data =
[[132 137 120 126 118 131]
 [117 105 145 135 151 121]
 [121 120 139 129 145 126]
 [116 103 146 136 151 120]
 [124 119 138 128 143 127]
 [119 114 143 133 145 125]
 [132 137 121 126 119 131]
 [117 105 145 136 150 121]
 [116 103 146 136 151 120]
 [117 103 146 136 151 120]
 [131 136 121 126 119 130]
 [127 128 130 130 128 133]]
Rows and columns are numbered from 0.
Which number is the entry just right of 150? 121
Which number is the entry in row 2 and column 0? 121
Which number is the top-left entry? 132
Which number is the entry in the bottom-right corner? 133
Which number is the entry at row 0, column 2? 120
Which number is the entry in row 0 and column 1? 137
The entry directly above 124: 116
Which number is the entry in the bottom-left corner? 127
The entry at row 1, column 0 -> 117
Which number is the entry in the top-right corner? 131
The entry directly below 129 -> 136

Read these off the row that follows.
1) The minimum?
2) The entry just right of 109?
3) The entry just right of the largest entry?
[157 136 127 122 127 114 149 152 119 150 126 109 126 131 119 143]
1) 109
2) 126
3) 136

array([[127, 109, 144, 103, 140],
       [119, 150, 109, 113, 130],
       [121, 150, 108, 127, 128],
       [124, 104, 152, 104, 139],
       [131, 151, 107, 152, 117],
       [128, 153, 105, 143, 122],
       [140, 107, 147, 143, 119],
       [124, 151, 105, 130, 124],
       [135, 106, 150, 133, 127]])
Rows and columns are numbered from 0.
Read off the entry at row 0, column 1.
109
Read off the entry in the bottom-right corner.
127
Read off the entry just left of the largest entry.
128
The maximum is 153
Read off the entry at row 1, column 1.
150
The entry just left of 147 -> 107
The entry in row 0 and column 0 is 127
Read off the entry directly above 122.
117
Read off the bottom entry of the column that holds the smallest entry.
133
The top-right entry: 140
Read off the entry at row 2, column 1.
150
The entry just right of the largest entry is 105
Read off the entry directly above the centre entry.
152
The entry at row 2, column 0 is 121
The entry just left of the centre entry: 151
The entry in row 0 and column 2 -> 144
Read off the bottom entry of the column that holds the largest entry.
106
The entry in row 1 and column 0: 119
Read off the entry directly above 135.
124
Read off the entry directly below 144.
109
Read off the smallest entry.
103
The entry just right of the centre entry -> 152

[[126 120 122 124 123 129 133 143 127 129 123]
 [129 120 134 126 129 129 133 144 127 129 133]
 [126 120 110 130 125 129 115 124 127 129 124]
 [126 121 124 126 123 129 133 131 131 129 113]
 [130 120 141 126 134 129 133 144 124 129 139]
 [126 120 134 127 125 129 129 146 127 129 123]
 [126 120 136 126 125 129 133 144 137 129 106]
 [133 120 139 126 135 129 133 144 123 129 141]
 [126 123 134 126 125 129 133 130 141 129 114]
 [126 120 119 120 117 136 133 147 127 129 109]
 [129 120 134 143 128 129 118 144 130 129 123]]
Rows and columns are numbered from 0.
The entry in row 1 and column 0 is 129
The entry at row 2, column 0 is 126
Give the entry in the bottom-right corner.
123
Give the entry in row 0 and column 0.
126
The entry at row 0, column 2: 122
Give the entry just left of the largest entry.
133
The entry at row 0, column 1 -> 120
The entry at row 1, column 1 is 120
The entry just left of the centre entry -> 125
Give the top-right entry.
123
Give the entry in the bottom-left corner.
129
The minimum is 106
The entry just right of the centre entry -> 129
Give the entry directly above the centre entry.
129
Give the entry at the centre.
129
The entry directly below the largest entry is 144
Give the entry directly below the smallest entry.
141
The top entry of the column that holds the largest entry -> 143
Give the entry just left of the smallest entry.
129
The entry in row 1 and column 2: 134
Give the largest entry.
147
The entry directly above the largest entry: 130
The entry just left of 128 -> 143
